128 stands for zero in the data rows.
Here are some points, one per row:
[116 138 150 111 145 199 148 132 141 117 154 152 146 138 129 172 159 166
 107 181 130 154 135 135  87 118 156 164 170 171 153 102]
[121 130 175 122 119 168 162  73 101 236 142  79 131 255 106 175 105  74
 114 187 114 139  86  86 127 112  80 116  43 171 154 158]
[179 121 134 167 153  73 127 164 167  95  57 152  95  90 115  99  74  27
 200 101 127 105 113 152 121  92 125  77 137 138 152 255]
[121 161 157 107  99 190 216  90 121 161 176 163 144 123 194  92 134 106
 158  60 173 139 204 101 111 122 151  76 200 130  57 106]
[116 116  86  89 113  63  68 127 123 177 119 101 148 192 144  81 133 181
  97  78 132 137  58 149  92 179 187  91 166 210 123 167]
[178 139 176 158  87 111  62 119  90  76  41 150 155 163 132 186 140  92
 101 170 146 154 215 119 167 148 138 185 105 166 131  48]
[129 160  67 132  59 180 196 111 101 123  57 151  99  59 113 172 100 149
 166  99 103  83 144 188  92 201 137  95  89 105 129 172]
[117 128 133 103 124  98 189  39 129  93 115 129 118  87 117  99  96  86
 102 133  63  51 153 177 143 126 131 255 149 178 139 145]
[183 169 155  92 149  83 132 131 112 103 104  69 117 148 145 158 183 178
 164  86 110  65 142 110 175  43  68 172  70  95  69 142]
[149 145  86 206 207 131  85  85 118 173 108 136 119 100 119 117  30 200
 124 159 124 120 143 202 112 164  79 129  99 170  40 152]
[139 117  80 121 182 163 129  80  71 172 113 222 116 203 177 148 139 201
  96 108 113 143 171 105 135 188  90 163  97 105 177 131]
[167 143 154 121 199 106  76 111 145 196  99 179 134 108 142 115 191 106
  86 172 134  85  50  47 100  93  96 106 180 118 111 141]
[131 108  78 128 111  86 118  81 192 126 137  75  47  97 165 112 104 215
  39 172  36 154 141 181  68 146  96 104 113  54 152 152]
[137 119 120 116  97 153 113 125 174 123 206 208 128 145 152  74 140 143
 157 156 102 109  22 146 147 120  71 182 148 102 143 135]
[147 158 143 100  64 107 112 113 107 181 176 197 101  99 192 112 201  87
  94 118  52 126 188 120 104  57 134  55  72 122 177 129]
[178 172  58 136 125  85 103  87 110  71  38 153 122 117 150 171  89 172
 132 125 162  70 102 108  43 122 148 138 192 132 173 172]
[196 142 164 157 175  52 128  77 106 105 122 174 160 151 195  82  97 108
 211  81  94 174 110 140 130 136 137 117 128  79  98 117]
[117 189 141 240  91 101 131  84 204 158 110 133 121  80  98 206 116 174
 126 114  60  64 119  93 107 117 124 161 193 151 190 202]
[114 134 120 135  83 217 171  76  97 124 161 160 173 120  82 140 110 135
 181  55  98  88  58  52 154 121 113  83 102  96 120 176]
[147  71  90  97 153 109  56 137  98 106 174 144 114  30 140  99  71 144
 152 136 121 104 147  84  82 127  78 100 148 105  78 153]
[ 88 134 152 110  58  75 122 159  67 178 144  61 168 108 180 119 173  87
  97 114 145 106  91 129 133 139 110 140  72 141 137 158]
[127 119  79  37 123 218  47 113 136  67 118  93 161 152 128 153 130 122
 119 115 188 156  71 112 107  58 135 144 176 119 102 136]
[168 125 133 114 155 197  48 147 141 127 139  91 166 162 159 112 116  28
 145 175  68 111 172  97 168 101 171 102 180 114 176 154]
[108  57 234 207  53  77  94 116 201 128 194 148 152 191  96 131  98 137
 112  32 129 102 143 179  89 103 111 152 177 110  80 129]
[122 147 134 106  58 155 141 148 117 103  64 177 119 166 126 112 159  61
  90 116 108 164 139 184 185 147  41 114 233  85  74 132]
[ 94 113 139 152 159 107 130 207 114 156 139 154  29  93 111 152 127 123
  94 163  89 109 130 179 145 130 137 171  72 102  79  97]
[ 94  88 117 119 160  95 160 153 160 146 115 125 137 157 139 134  59 163
 135 119 122 119 173 142  92 173 134 143 158  77  76  80]
[110 159 220 144 106 126 185 172 125 129 138 157 176 171  61 136  35  19
 129 152 133 205  87 150 123  78  53 139  46 162 199 165]
[ 92 224 129 112 149 137 208  95  89 147  50 124  82 171 173 115  33 110
 167 127 129 193 130 167  64 108 189  89 152 151  38  97]
[134  94 106 171 113 152 149 140  90 104 172  69 139 118 158 160 135 170
 117  37 180 155 114  81  86 157  94 173 131 153 152 121]
[ 79  83 138 114 140 171 122  84 180 135 145 139  87  98 131 147 168 150
 118 111  88 199 157 118 164 146  91 135 135 171 151 149]
[178  77 104 150 157 129 170 150 104 154 143 123 169 136 121 100 111 131
 223 159 196 119 153 120 111 124 180 154 181 128 161 121]
[ 91 109 169 121 106 146  85 161 170  82 106  65  62 141 135 127  79 128
 167  76 137 115  69 115 137 171  75  69  73 153 173 100]
[199 179 124  74 167 111 156 245 158 211 133 132 174 123  72 154 131 149
  81 116  81 159 129 154  43 149 128 132 118 161 151 128]
[128 132 173  81 129 121 105 131 103 101  76 176 162 158   0 165 189 152
 163 100  88 131 148 141 128 113 161 111 127 135 158 142]
[ 76 143 130   0 169  96 135  86 144  85 207  61 117 132 102 166 152  87
  82  70 203 192 168 114 148 147 160 126  96  98 185 174]
[ 85 147 112 177 130  77 180 211 114  66 255 166  69 150 120 110 164 162
  99 142 109 135 180 115  73 138 105 105 133  19 188  85]
[118  77 186 156 155 206 139  76  95 104 132  79  51 199  12 114 135 134
  89 151 153 135 214  70 132 106 123 102 218 169 107 129]
[169 143 133 136 163 119 113 167 112 126 165 120  93  86  89 114 175  32
 128 132 168  56  88 157 166 241 162 152 156 107 102 134]
[122 204 125 163  94  91 183 172 136 150 182  97 153 140 162 129  72 207
 130 255 215  61 183  87 167 119 137 118 162 115 210 101]
[ 72  95 124 125 167 140 172 203 126 125  62  99 133  48 157  84 172 127
 155 114  68 176 102  53 125 126 199 169 112 194 172 105]
[ 90  45 176 111 112 160 115 123 136 140  93 124 128 144 255 196 139  99
 104 146  99 129  87 186 125  51 145 122  79  91 220 156]
[140 188  47 145 148 124 133  93 142 105 103 119  72 139 145 165 115 112
 160 109 156  44  81  92 100 135 135 135 126 136 116 107]
[119  86  69 125 206 124 136 245 138 119 161 118 155 162 158 142 126 100
  64 146 129 115 130   7 195 151 184  78 110 123 144 203]
[187 108 232 109 123 163 144 127 152 177 106  87 122 136 117  80 107 184
 181  84 126 172 156 221 175 130  54  84 143 184 124  96]
[ 65 113  31 116 142 114  49 198 176 122 128 115 134 156 163 135 178 120
 154 114 137  97 132 176 107 121  94 115 158 168 110  73]
[152  98  45 194 139 193 167 177 178 110 102 130 171 151  59 124 132 120
 133 117 180 104 120 143 143 123 135 185  46 144  62 116]
[157 150 121 182 157 105 115 146  90 115 130 109  74 112  50 235 174 140
  97 134  88 151  70 180 161 138 151  61 206 102 123 151]
[110 146 198 114 111 107 106 139 149 127 102 113 119 139 127 142 134 179
 194 178  96 146  76 119  87 163 106 119 109  99 176 104]
[142  73  51 131 123 137 175  92  85 166 114 112 108 154 122  85  95  75
 166 139 104  95 147 102 118  90 147 137 114  84 170 120]
[ 39 131 125 156 178 117  61 136 119 176  90 163 136 135  61  82 188 137
 154 168 134 112 153  96 158  88  74 130  78 137 123 119]
[138 147 154 109  76 140  81 183 131 143 148 155 171 124  92 167  44 133
 115 115  58 162 108  70 207 134 213  93 136  90  88  90]
[ 90 154  69 176  64 128 124  51 164 106 166  58 180 105 137 162 194 140
 181 170  70 168 174 109 153 157 105 122  71 134  83 107]
[168 106 141  37  78 157 118  80 116 140 104 121 163 179 160 115 118 101
 174 126 143  90 159 164 214 180 110 160 143  72 144 128]
[136  92 141 129  99 126 107 147 144 187 110 135 103 126  81 171 112 136
 127 133 163  97 103 147 138 106 177 169 146  26 202  97]
[128 131  93 125  90  78  53 136 156 161 162 181 117  20 151 163  86  74
 156 120 147 163 163 111  82 136 128 126 123 167 125 127]
[140 112 102  93 216 111  54 120 124 142 198 126 100 119 140 168 131 148
 121  56 202 101 150 167 185 130 183 125 114 187 145 136]
[ 63 105 165  95  81 119 153 171  13  97 131 171 179 161 126 109 125 194
 102 176  63 106 120 182 103 148  91 143 143 140  87 154]
[161 128 160 118 146 123 107 123 133 137 167 138 164  98 163 158 117  91
 105  94 156 186 153  53 154 162 133 170 154 131 138 170]
[182 155 182 154  91 158 127  98 147 153 114 126  91 165 153 153 124 208
 147  81 103 155  74 122 167 101 122 156  86 127 162  53]
[160 114 102 168  98  76 118 191  95 151 144  56 132 169 135  90 132 156
 193 116  21  45 109 134 148 121 199 206 134 153 128 143]
[196 109 116 178 202 167 181 105  93 104 157  72 161  50 113  89 154 136
 111 120 125  80  51 180 122  66  74 127 150  81 150  46]
[132 124 104  89  83  72 158 156 216  73 102  95 103 132  70  76 168 178
 149 148 133 255 180  79 169  74  71 184 150 110  89 171]
[ 80 154  79 159 134 126 150 105 125 120 132 133 194 128 150 158 123 112
 146 151 143 176  90 232 185 131 184  83 170 102 173 138]
[112 130 151 187 147 210  94 154 114 104  57  78 111  81 115 135 126  94
  27  82 139 167 148 113 119 142  87 121  97 107 138  74]
[158 135 102 148 106 115 145 166 157 163  89  96 130 167  86 104 163  49
 131 107  94  88 182 141  95  85  45 102 140 143 125  78]
[112 178 173 127 165 210  70  97  61 132 163  85  99 139 135 102 177 177
 167 194 119 131 175 166 128 163 172 102  73  43 121 181]
[ 87  95 201 101 197 164 116 181 127 106  89 107 187 124 137 168 122  89
 145 140 121 129 140 129  86 131 123 120 129 137  99 153]
[132 123  81 139  76 101  91 139 139 142  69 117 130 106 105 105  87 104
  22 111 139 149 114 159 160  80 202 117  89 102  79 135]
[ 73 139 113 142 150 103 170 148 149 137 152 188  70 189 235  91 171 185
 123 124 175 195 178 127 152 104 136 200 127 131  92 155]
[ 82 113 175 100 110 116 180 108  75 132 145 132  85  47 114 143 121 202
 141 106 196 113 154 112 193  62 149 104 204 180  89 102]
[170  97 104 183 115  59  47 149  96 159 153 105 124 151 185 180 116 124
 175 173 186 166 107 126  84 163 126 128 107 161  30 123]
[121  95  51 104  95 166 144  93 141 120 155 165 151 154 103 128 116 127
 136 105  87 142 107 229  99 103 169 136  65 137 143  88]
[ 84 130 108  90 115  53 156 132 132  56 113 150 118 119  84 124  77  91
 117 128 233  78 138 100 169 136  85  87 113 133 173  50]
These points spread out most along one direction. Take the direction at right angles to it along which they spread out most. Then take the direction at right angles to both along which they spread out most. Go by this last direction. How many in every 100 of the points above lie lower along it than each point below? Answers are rounded to whole numbers. More than half of the points above lie lower than the first one.
[209  79 155 136 114  95 215  79 118  43 153 103  85 141 102 152 229  91
 111 155 136 104  84 134 157 122 114  88  87 204  86 114] 47
[ 80 178 207 125 189  85 120  93 141 101 208  79 202  97 124  80 108  59
 118  98 142 121 105 123 117 127 156 177 134  94 105  81] 49
[139 126 148 226 133 132  91  90 125  73 123 119 138 118  97  63 168 163
 144 150 176 190 118 125  80 106 225 134  96 108 170 136] 66
[134 106 119  37 174 194 193 138 209 106 162 231 144 153 168 132 180 102
 116 145 134 126 109 114 108 115 186  97  79 114  80  96] 69
[154 210  95 109  95 154 113 127  92 103 153 160 102 107 114  63  96 125
 120 126 131 184  97 133 109 121 131 168 111 138 124 154] 62
[196 113 112 138  15 188 158 153 118 150 124 140 110 100 146 100 103  70
  85 136 111 148 113  99 131 158 124 107 184 174 136  81] 31
[ 73 150 117  52 185 116 236  49 137 135 103  99 146  90 112 128 147 106
  56 149 159 152 134 109  97 120  89 142 149  93  92 133] 85
[ 81 134  95 179 194 147  81 130  87 106 126 134 170 104  95  65 147 185
 104 146 127 136 199 169 174 170  87  41 116 176 172 134] 78
[124 163 195 119  98 151 132 155 172 104 116 164 175  93 175  76 116 188
  76 165 204  19 132 135 152 173 161  89  55 168 132 195] 50
[134 108 196 140 142 162 182 160 137 191  58 148  75  76  78  95 154 121
 163 123 213 115 142 114  87 178 143  84 100 143  37 137] 58
[ 98 183  39 135  93 105  99  87 136 171 123 114 120 110 116 152 128 126
 148 183 147 107  89  61 146 134 104 200 206 122 166 143] 57
[148  47 141  82 154  35  80  58 136  63 111 154 166 127 157 117 112 137
 101 149  74 119 116  60  91 175 145 111 148 146  99  71] 62
